In the rows, zero is written as 128.
A state moves one step at a time under one of 8 hidden systems, and each row is a state written as 18 numbers. Each run below is a few steps of one system.
seq 1, N:
[[ 59 134 163 101 173  77  88 130 127 123 151 108 126 134 124 109 167 154]
 [142 159 137  87 178 114 148 123  87 154 137 166 134 129 149 100 198 134]
 [183 167 114 156 150 156 173 163 113 145 133 130 182 140 169 131 148  97]
 [144 113 109 187 111 146 163 138 106  67 118  94 128 140 162 124  96  83]
 [142  93  80 156 103 143 130  77 123 100 136  90  71 111  88 114  99 141]
 [115 101  92 117 101 111  68 104 173 174 159 112 117 117 121 102 106 168]
 [114 111 158  67 104 105  88 127 146 160 124 187 127 119 176 110 116 130]
 [157 152 188  88 133 163 146 142 137 143 107 191 135 108 120 171 118 107]]
seq 2, T, 8 rows:
[[ 98 130  70  93 115 139 125 135 159 191 143 167 168 126 116 128 160 156]
 [ 98 136 137  86 133 138 136 155 122 153 110 199 161 133 184 141 160  96]
 [137 130 149 122 137 188 169 133 109  91 113 166 123 103 152 162 115  63]
 [104 120 113 187 124 168 151 141 132  76 108  87 126 132 104 176 103  91]
 [ 92 100  99 165  91  98 117 114 125 113  71 102  89 162  88 149 123 147]
 [174 133 100 131 102 108 122 102 126 194  79 144  97 149  93 138 143 169]
 [201 165 128 138 119 109 145 158 125 185 110 145 173 160 158 118 143 140]
 [171 132 144 116 101 112 181 159 109  84 141 154 171 138 167  81 111 118]]
seq 3, E, 8 rows:
[[183 142 119 130 125 149 151  94 128 145 117 125  90 112  43 148 123 162]
 [111 145 120 126 141 126  94 157 183 161 189  99 187 119 128 117 122 152]
 [ 71  95 130  83 110  75 129 117 103  84 128 156 114 139 141  80 147 147]
 [170 139 102 101 136 189 183 107 105 142 126 186 121 100 115 142 150 107]
 [118 130 113 175 135 157 128 165 147 107 160  87 177 128 183 132 103  82]
 [102  85 122 151 101  98 105  93 107  85  92 100  59 141 127 120 106 127]
 [168 141 111 122 127 166 107 100 154 209 109 150 102 110  97 168 129 140]
 [ 93 139 147 128 119  93  94 184 166 155 131 125 194 158 174 130 125 130]]
seq 4, X:
[[ 90 100  54 134  95 177 163 117 143 109 127 140 130 115  84 152 121 123]
 [ 69 104  43 146  95 139 125 135 149 156 106 132 148 149 119 150 147 134]
 [108  97  61 119  72 105 134 114 122 156  83 165 116 157 122 119 145 153]
 [166 119  76 143  66 127 181 137 115 136  79 160 143 161 117 131 125 136]
 [120 106  95 157  61 113 164 166 131  89  99 130 168 165 146 122  99 120]
 [100  92  92 129  63 111 156 135 145  71 135 126 143 135  91 105  91 152]
 [101 121  67 122  91 141 168 146 160 118 152 137 177 128  70 125 126 160]
 [ 67 112  67  97  98 133 150 151 144 138 134 173 177 138 132 123 153 134]]
seq 5, D (8 x 18):
[[221 165 162 137 135 137 166 126 119 123 132 118 122 116  80 129 110 145]
 [140 136 143 126 117 115 126 165 169 109 193 103 190 119 138  92  90 143]
 [124  97  88  69  79 124 143 111 135 134 149 188 134 112 134  82 123 151]
 [138 151  94 104 161 194 152 123 128 176 144 172 146  99 130 153 166 104]
 [ 53 111 117 145 136 164 125 157 140  95 128 126 154 126 167 161 124  71]
 [101  88  98 145  90 144 128  94 122 105  75 132  68 128  98 162 108 117]
 [149 154 114 183 145 138 111 128 149 171 105  77 119 144  73 175 133 147]
 [ 96 133 137 153 107  59 110 172 143 123 109  95 168 182 134 116 131 158]]
seq 6, N (8 x 18):
[[ 99 105 179 105 104  84  81 133 130 130  87 157 105 146 183 126 110 116]
 [180 156 186  97 139 135 146 115 119 143  96 167 100 115  77 157 131 142]
 [123 169 172 155 154 118 123 181 162 123 148  85 184 141 100 152 120 138]
 [ 81 120 155 121 157  89 144 132  85  52 140 111 119 139 144  92 154 120]
 [163 147  79 117 163 151 171  95  96 140 162 132 119 109  91 100 177 147]
 [131 129  68 159 118 142 123 157 150 158 161 106 186 139 185 107 128 114]
 [128  85 108 128  87 138 139 110 100  93 100 157  94 128 189 110 102  86]
 [174 121 104 137 100 176 129  94 151 157 113 135  90 101  74 163  91 137]]
seq 7, V, 8 rows:
[[ 85 112 114  96  88  78 162 152 122  87 129 156 163 153 117  89 139 159]
 [151 128  80 111 132 157 202 102  84 101 135 159 117 114  99 107 163 127]
 [122 107  75 165 126 179 146 125 134  87 174  91 138 104 150 116 101  92]
 [ 52  77  83 123 102 131  84  96 150 127 126 124  89 118 124 132 117 130]
 [137 136  63 135 128 148 112 111 143 216 108 139 124 136 114 151 164 146]
 [118 137 101 165  98 129 135 185 150 152  99 127 194 169 165 155 124 109]
 [107 111 138 128  79 114 162 143 118  91  56 162 117 157  97 163 116 124]
 [195 142 114 156 111 156 172 114 126 117 119 113 112 119  54 149 105 145]]
seq 8, K, 8 rows:
[[137 115 159 112  81 125 139 131 162  88 127 134 125 113  60 139  68 155]
 [125 143 114  98 127 126 124 125 168 164 164 130 150 112  51 127 136 187]
 [ 60 148 110 114 163 106 128 158 136 139 152 122 178 146 114 123 188 151]
 [ 65 130 129 113 165 122 144 123  83 111  89 154 107 143 132 148 191 106]
 [139 121  80 167 134 174 165 101  89 115  88 124  88 130 120 160 147  91]
 [151  98  74 183  70 122 144 121 125  99 104  90 114 151 124 118  89 130]
 [169 113 114 115  59  79 123 125 141 158 105 150 128 152 123  96 103 175]
 [168 158 130  96 113 122 151 166 146 177 136 176 193 139 141 118 140 146]]
seq 9, S:
[[121 143  83 126 123 125 140 169 143 162 156 138 207 147 172 104 155 130]
 [ 82  85  82  99  93 126 159 109  99  88 111 172 108 130 144 105 143 114]
 [171 119  88 150 107 199 153 101 141 128 134 127 107  95  95 157  91 110]
 [ 91 115 127 167 101 129  85 167 181 130 131  89 163 142 155 151  81 111]
 [ 80  98 143  99 104  85  81  98 142 135  98 138  76 134  93 129 124 165]
 [169 168 127 121 146 149 129 125 143 203 106 149 130 128  77 171 155 153]
 [104 150 137 148 124 102 155 185 117 123  85 135 184 179 152 150 157 113]
 [143 114 131 129 104  98 177 111  83  62  99 131  90 142  88 105 127 145]]
seq 10, E (8 x 18):
[[107 138 174 113 119  78  83 161 178 144 148 111 164 139 115 119 105 168]
 [ 97 126 164  62 124  93 149 126 117 100 121 178 123 126  81 114 152 164]
 [131 159 122 102 166 180 186 142 121 114 164 158 167 100  98 140 160 114]
 [ 83 119 102 160 158 141 144 138 111  66 170  82 145 124 157 107 138  96]
 [127  97  81 146 137 141 118  66  93 118 122 107  53 115 133 111 140 118]
 [165 131  96 139 133 157  84 108 146 213 129 131 117 118 177 135 127 116]
 [127 119 157 130  95  80  91 157 136 148  92 142 142 164 203 116 108 117]
 [175 137 179 117  96 112 157 135 113 116  66 168 107 143 103 151 106 132]]
seq 11, T:
[[ 87 123 113  90 167 176  94  98 150 162 168 147 113  80 128 141 148 116]
 [ 76 135 161 133 174 148  78 141 141 150 121 124 127 122 179 169 142  82]
 [126 120 198 135 145 134  98 111 115  98  96 123  69 115 153 156  99  85]
 [166 140 163 174 142 140 106 113 144 118 122  69  91 118  84 159  89 130]
 [130 140 155 162 128  62  93 137 140 130 117  68 123 163  97 119 122 174]
 [168 139 156  92 128  67 117 104 114 146 137 133 103 133 104  78 142 186]
 [178 166 131 104 167 127 136 129 129 161 189 125 160 109 130  86 153 152]
 [ 99 132 140 108 162 113 130 149 119  96 189 121 170 121 185  76 147 114]]
seq 12, K, 8 rows:
[[125 140 134 164 180 123 101 126 127 111 185  53 131 119 152 100 132 121]
 [113 111 160 113 156  83  87  94  96 109 140 111  75 124 173  81 141 128]
 [178 129 116 124 160 158 110  89 105 165 151 133  93 100 189 103 139 100]
 [138 111 130 154 124 140 105 138 134 107 159 102 139 118 216 102  87  80]
 [138 102 183 103 108 117  75 109 145 125 126 144  87 106 169 118  74 113]
 [172 144 153 122 148 165  83 120 170 185 164 122 129  91 143 141  98 122]
 [ 97 141 179 141 161 114  76 159 164 122 169  81 157 123 160 128 106 118]
 [108 139 203 105 182 107  75 105 121 132 130 119  80 111 132 134 140 126]]
seq 13, D:
[[ 76  93 125 119  77 136  97 154 173 124 120 152 154 129 170 143  81 104]
 [112 115 118  98 105 150 117 102 145 168  80 177  90 117  79 177 130 140]
 [ 82 163 147 143 175 140 114 156 151 150 121 106 152 135  82 188 161 131]
 [ 52 111 134 132 117  77 138 144 115  64 106 112 126 160 101 122 141 143]
 [175 141 113 141 133 119 178  99  86 108 110 116  92 135  62 117 152 157]
 [173 161 122 173 148 124 155 161 128 113 169  73 178 139 133 104 125 131]
 [150 100 102 122  64 100 151 140 127 100 140 146 154 140 174  69  93 133]
 [203 138 106 102 108 172 154 114 132 178 126 184 129 105 135 130 119 123]]
seq 14, X, 8 rows:
[[156 102  86 152 101 139 176  95  85  71 114 120  86 128 115 105 118 118]
 [142 127  65 193 110 142 141 146 146 122 150  65 161 142 122 122 109 129]
 [ 97 100  92 115  86  83  90 134 164 145 158 118 154 141 147  79 112 167]
 [168 127 112  72  86 133 153 120 148 159 142 188 144 110  98 107 119 166]
 [130 140 127 116 107 171 164 173 145 136 113 181 186 128 152 165 118  90]
 [ 58  84 134 118  96 142 124 129 133  74 100 152 107 123 144 154 100  89]
 [101 112  89 149 117 157 142  99 135 111 105 111  90 119  44 169 124 142]
 [ 86 140  75 161 132 106 122 150 137 167 100 103 158 173 106 151 176 150]]
seq 15, S (8 x 18):
[[133 135 144 176 137 182 128 142 141 121  95 109 120 123 129 198 100  76]
 [106 122 187 164 122  86  83 140 142  95  99  77 103 151 125 146  92 127]
 [160 149 172 113 144  77  92 108 131 161 126 111  95 133  85 113 137 183]
 [157 176 139 106 160 104 139 154 120 183 136 152 175 148 139 113 182 151]
 [118 133 121 104 132 116 189 143  76  91 115 172 150 146 159 100 172 110]
 [169 119 104 140 121 170 190 110  99  65 151 126 115 103 118 109 108 103]
 [131 113 110 161 118 149 113 136 162  98 188  76 151 105 153 107  74 113]
 [ 68  90 116 103 120 110  60 103 160 140 160 120 103 109 147 103 113 143]]
seq 16, V, 8 rows:
[[164 151  81 134 137 181 169 143 122 170 130 162 168 125 159 143 155  97]
 [ 76 105 133 147 101 158 136 161 146  80 109 133 149 130 154 167  90  77]
 [110 116 128 126 119 149 122  93 136 130  86 135  70 116  53 180 121 140]
 [165 160 107 175 141 137 118 141 163 171 147  72 154 136  82 145 123 158]
 [ 78 123 131 135 102  58 118 169 143 107 121 107 170 175 128 106 133 161]
 [150 132 108 106 120 100 182 110  75 116  93 164 108 150 102 104 175 151]
 [190 130  94 165 121 162 177 129 108  93 158 107 142 118 154  99 106 100]
 [ 82  71 113 118  85 128 103 109 147  80 149 123 104 108 145 105  77 119]]

Which system made each run below?
seq 17, 2 rows:
[[175 130 100 179 126 146 146 140 113 109 152  89 150 132 192  99 104  90]
 [ 88  72 130 108  76 109  95 106 136  96 113 146  86 122 157 112  85 119]]
  V
seq 18 (2 x 18):
[[129 117 121 170 111 143  95 120 136 163  60 123  92 148 142 186 113 103]
 [181 144 138 190 105 116 113 147 146 158  84  87 130 161 123 159  95 133]]
  K
seq 19:
[[113  93 145 102 113 148 135  83 110  80 106 155  58  98 102 139 104 112]
 [137 148  99 173 151 171 113 124 158 172 124  89 125 123  77 183 132 132]]
  T
seq 20 (2 x 18):
[[159  91  91 124  65 128 131 115 121 137 102 164 114 136 187 101  97 112]
 [167 105 134 107  68 158 129 126 161 137 117 174 125 105 141 139  62 115]]
  S
seq 21, 2 rows:
[[182 134 124 172 101 157 150 136 156 101 146  87 140 117  87 140  69 130]
 [ 90  99 126 128 103 112  80 116 178 112 161  92 116 111  88 118  82 161]]
  E
seq 22:
[[105 131 124 113 187 167 135 114 111  97 192 118 129  88 156 107 151  94]
 [129 127  89 138 177 185 121 102 114 146 164 118 114  97 174 125 152  84]]
  N
seq 23:
[[123 131 143 139 173 115 140 127  76  85 143 110 118 134 195  91 158  90]
 [167 117 114 149 152 146 126  85 105  97 175  83  84  97 142  85 113 117]]
  X
seq 24, 2 rows:
[[188 121 154  97  80 114 157 114 132 106 122 157 111 115  84 107  85 161]
 [144 150 132 108 114 139 147 169 177 139 175 138 202 116 103 124 106 152]]
  S
seq 25:
[[140 146 149 191 142 160 148 158 130  90 110  83 141 138 123 175 102  85]
 [111 115 166 158 123  68  91 127 132  83 129  64 105 147 122 104  99 149]]
  S
seq 26 (2 x 18):
[[ 90 103 160 128  81  75 105 153 160  83 128 110 142 146 123 110  78 149]
 [149 146 152  73 138 121 109 105 141 192 119 175 109 112  88 138 150 168]]
  K
seq 27:
[[108 112  93  98 145 191 153 109 119 107 170 161 126  82 154 120 137  85]
 [ 60 107  92 154 139 179 109 136 148 118 134 113 135 118 158 166 123  76]]
  T
seq 28, 2 rows:
[[ 68 111 140  82 105 125  82 138 183 156 135 162 143 115 118 146 110 146]
 [ 83 151 136 118 161 153  92 144 163 188 117 141 145 124 112 188 157 123]]
  K
seq 29 (2 x 18):
[[109 119  91 109 121 114  73 108 158 214 125 141 119 131 130 128 150 160]
 [116 133 107 113 117 138 132 134 121 186  66 188 130 151 146 167 166 114]]
  S
seq 30 (2 x 18):
[[148 135 116 174  86 122 180 172 126 100  84 120 166 169 111 151 110 122]
 [147 124 102 171  93 121 149 128 148 101 125  81 128 141  52 134  96 164]]
  E
